In the rows, zero is written as 128.
Z: 3 groups of rows, each row roughly a mix of its group's hidden directions; some rows fit no group
Z (77 x 10)
[[144 140 137 137 125  90  92 117 154 161]
 [168 132 121 138 130 175 121 134 119 161]
 [145 150 150 125 149 111  85 139 157 149]
 [103  86 118 122 153 160 145 127 120 101]
 [118  80 120 156 132 138 148 108 152 106]
 [146 107 126 171  99 104 130 118 160 120]
 [152 150 126 162 108  88 125 122 127 158]
 [129 124 123 124 160 152 105 128 152 177]
 [ 88 116 123 108 152 159 165 125 118 128]
 [133 119 102 149 151 139 101  96 152 160]
 [120 136 153 175 133 126 145 154 143  96]
 [150 152 144 135 121  86  91 118 150 122]
 [110 151 125 106 123 129 158 131  74 128]
 [138 117 113 110 171 160  91 128 140 127]
 [155 140 144 134 159 164  88 126 136 120]
 [153 142 145 100 144 149  94 161 128 108]
 [163 159 135 113 124 128  84 153 115 125]
 [139  98 119 109 154 167  90 123 121 128]
 [145 151 124 144  80  89 130 128 124 146]
 [161 154 156 138 116 138  89 149 121 146]
 [120 154 130 126 168 124  91  98 108 142]
 [104 114 119 122 135 138 166 113  83 108]
 [117 109 129 166 108  99 167 108 136 122]
 [101 117 100 147 125 105 166  97 124 112]
 [123 111 121 149 105 122 137 108  80  96]
 [135  80 116 152 131 159 155 139 130 111]
 [117 144 131 117 179 157 118 155 113 144]
 [133 126 100 130 177 152  94 116 131 119]
 [115 107 143 163 149 127 135 137 143  80]
 [ 96 105 145 146 165 118 160 108 138 121]
 [146 124 157 163 144 121 123 147 163  98]
 [112 153 115 116  89 137 157 148 142 159]
 [ 85 111 114 121 159 150 148 118  98 125]
 [148 114 147 139 165 130  88 131 159 113]
 [111 153 138 178 162 118 127 120 109 132]
 [156 128 114 129 153 149  76 118 145 126]
 [ 92 133 117 117 106 121 175 140 108 146]
 [139 135 139 151  74  96 141 116 121 116]
 [138 161 127 132  86 105 127 143 146 161]
 [ 91  96 113 128 135 145 170 134 111 117]
 [141  93 113 153 112 112 132  97 102  99]
 [131 165 137 143  94  88 141 141 132 149]
 [127 122 141 114 104 121 145 142  93  78]
 [147 160 150 131 128 133 109 159  93 102]
 [143 121 150  79 119 134 122 158 152 109]
 [128 115 124 100 172 166 103 142 125 133]
 [129 100 112 161  93 105 146 101 142 130]
 [ 77 117 126 117 143 146 162 137 111 110]
 [145 134 110 102 114 174 113 156 115 110]
 [126  98 104 112 151 172 131 114 104 143]
 [113 121 143 157 113 125 166 161 143  98]
 [138 130 135 162  96 130 167 163 138 128]
 [140 103 136 169 125 100 139 108 116  92]
 [139 121 134 110 153 159  95 139 149 166]
 [ 99 102 109 135 111 151 176 121 139 125]
 [150 139 116 160 111 141 151 138 110 173]
 [104  96 124 116 112 141 169 150 135 100]
 [ 74 122 127 108 137 137 162 137 112 112]
 [114 119 124 121 141 131 176 144 104  89]
 [161 139 114 144 126 153 125 124 108 178]
 [153 160 118 161 109 109  88 124 126 125]
 [110 155 139 136 121 109 164 148  94 102]
 [126 142 139  93 172 139  92 131 120 142]
 [148  90  98 121 124 147  94 105 118 114]
 [156 138 145 132 134 152  80 139 129 159]
 [132 170 127 122  86 120 149 155 113 140]
 [123 147 117 112  88 112 157 138 115 167]
 [126 132 145 114  92 105 158 143 116  88]
 [148 143 123 116 115 128  86 139 164 161]
 [114 112 119 136  96  99 163 103 155 139]
 [100 128 128 100 171 148 147 153 132 149]
 [142 106 124 105 150 161  93 133 108 100]
 [145 116 124 153  87 113 118 101 106  99]
 [ 95 108 120 145 117 115 170 105 148 148]
 [179 127 117 135 111 112 100 112 137 156]
 [134 153 149 136  89 108 145 161 153 119]
 [156 116 123 141 101 125  99 108 109  86]]
one row of each group, then the others: which group is each in?
[165 127 139 134 144 115  82 126 108 101]
Q
[102 118 129 109 122 118 171 138 104  91]
L
[130 155 144 147  95  83 139 145 145 126]
C

[ 95 136 152 124 120 120 150 156 146  86]
C
[138 158 141 159 141  88  97 111 132 132]
C
[152 118 130 150  78 107 116 100 140 127]
L
[113 147 126  89 149 154 133 139  86 126]
Q
[141 162 139 115  87 135 145 161 137 149]
C
[143 160 139 134 111  90 129 129  83 123]
Q
[107 137 136  88 155 132 156 164 140 119]
L
[ 85 124 126 159 134 110 169 133 110 120]
C
[ 98 148 139 141 126 116 171 145  93 135]
L
